Look-ups in named tables: a row name and a column name give one cell, copied from the table.

Table nem
	siv	litesop	vemuson
voti	13	121	179
pizun	159	119	78
zol	79	111	136
nudigi	121	148	104
notule	110	129	77
dez	105	96	136
geb	9	197	141

siv of voti: 13
siv of nudigi: 121
siv of pizun: 159
litesop of dez: 96
litesop of notule: 129
siv of geb: 9
litesop of nudigi: 148
litesop of zol: 111
vemuson of geb: 141
vemuson of zol: 136
litesop of voti: 121
vemuson of pizun: 78
siv of notule: 110
vemuson of notule: 77
vemuson of nudigi: 104
litesop of geb: 197
vemuson of dez: 136
siv of zol: 79
siv of dez: 105
Row with the largest siv: pizun

lapomuk:
|  | dor | dolav | vofo | kebemot | lezos | tef | kugud | nol | bavobe | sif |
|---|---|---|---|---|---|---|---|---|---|---|
| kiz | 191 | 176 | 22 | 181 | 65 | 66 | 191 | 35 | 31 | 47 |
| bosusi | 148 | 193 | 92 | 150 | 157 | 2 | 159 | 6 | 52 | 131 |
| kod | 26 | 51 | 182 | 35 | 153 | 119 | 28 | 153 | 167 | 165 |
| fuso | 193 | 171 | 17 | 183 | 54 | 76 | 194 | 40 | 31 | 38 |
| monivev | 49 | 105 | 180 | 62 | 190 | 55 | 58 | 94 | 138 | 188 |
| pup | 70 | 24 | 108 | 69 | 48 | 200 | 61 | 190 | 145 | 71 |
| rov | 163 | 157 | 52 | 157 | 85 | 70 | 164 | 50 | 52 | 72 |
| tebo | 77 | 43 | 106 | 75 | 62 | 174 | 70 | 171 | 138 | 79 |

What is the dor of rov in lapomuk? 163
What is the kebemot of fuso in lapomuk? 183
What is the lezos of kiz in lapomuk? 65
What is the tef of monivev in lapomuk? 55
What is the sif of monivev in lapomuk? 188
What is the tef of fuso in lapomuk? 76
What is the bavobe of rov in lapomuk? 52
What is the tef of bosusi in lapomuk? 2

buletom.csv
,godabe,lakil,guvusa,nif,bik,kipevo,ladabob
zeko,6964,3603,6181,4397,4286,6416,5061
degirub,6743,3639,6127,4404,4193,6463,4735
disiru,1789,7571,3785,6014,6158,4121,3237
gubitu,22,8447,3142,5977,6293,3724,1655
kis,1311,7889,3591,6112,6288,3924,2991
napatom,6795,3637,6183,4348,4216,6465,4775
budet,6674,3588,6141,4328,4111,6523,4542
mumif,1,8429,3096,6011,6345,3705,1628

zeko, lakil => 3603
kis, guvusa => 3591
mumif, ladabob => 1628
degirub, kipevo => 6463
budet, kipevo => 6523
disiru, ladabob => 3237
disiru, nif => 6014
kis, godabe => 1311
budet, bik => 4111
mumif, bik => 6345
kis, bik => 6288

voka =
,sef,tuzetiv,dipu,lusa,vod,bilozu,nufe
dorat,-0.627,0.663,-0.055,-0.323,0.111,0.486,0.688
doz,-0.477,0.428,0.167,-0.262,0.074,0.409,0.493
kepalu,0.411,0.242,-0.500,0.223,-0.302,-0.294,-0.039
guv,0.334,0.244,-0.525,0.418,-0.428,-0.249,0.072
fevapor,-0.655,0.620,-0.125,-0.378,-0.030,0.460,0.643
bupot,0.317,0.051,-0.386,0.253,-0.201,-0.192,-0.002

vod of guv = -0.428
dipu of bupot = -0.386
dipu of guv = -0.525
lusa of dorat = -0.323
tuzetiv of bupot = 0.051
nufe of guv = 0.072
sef of dorat = -0.627
vod of kepalu = -0.302
nufe of bupot = -0.002
vod of dorat = 0.111
lusa of doz = -0.262
nufe of kepalu = -0.039
lusa of guv = 0.418
dipu of fevapor = -0.125
vod of doz = 0.074
lusa of kepalu = 0.223

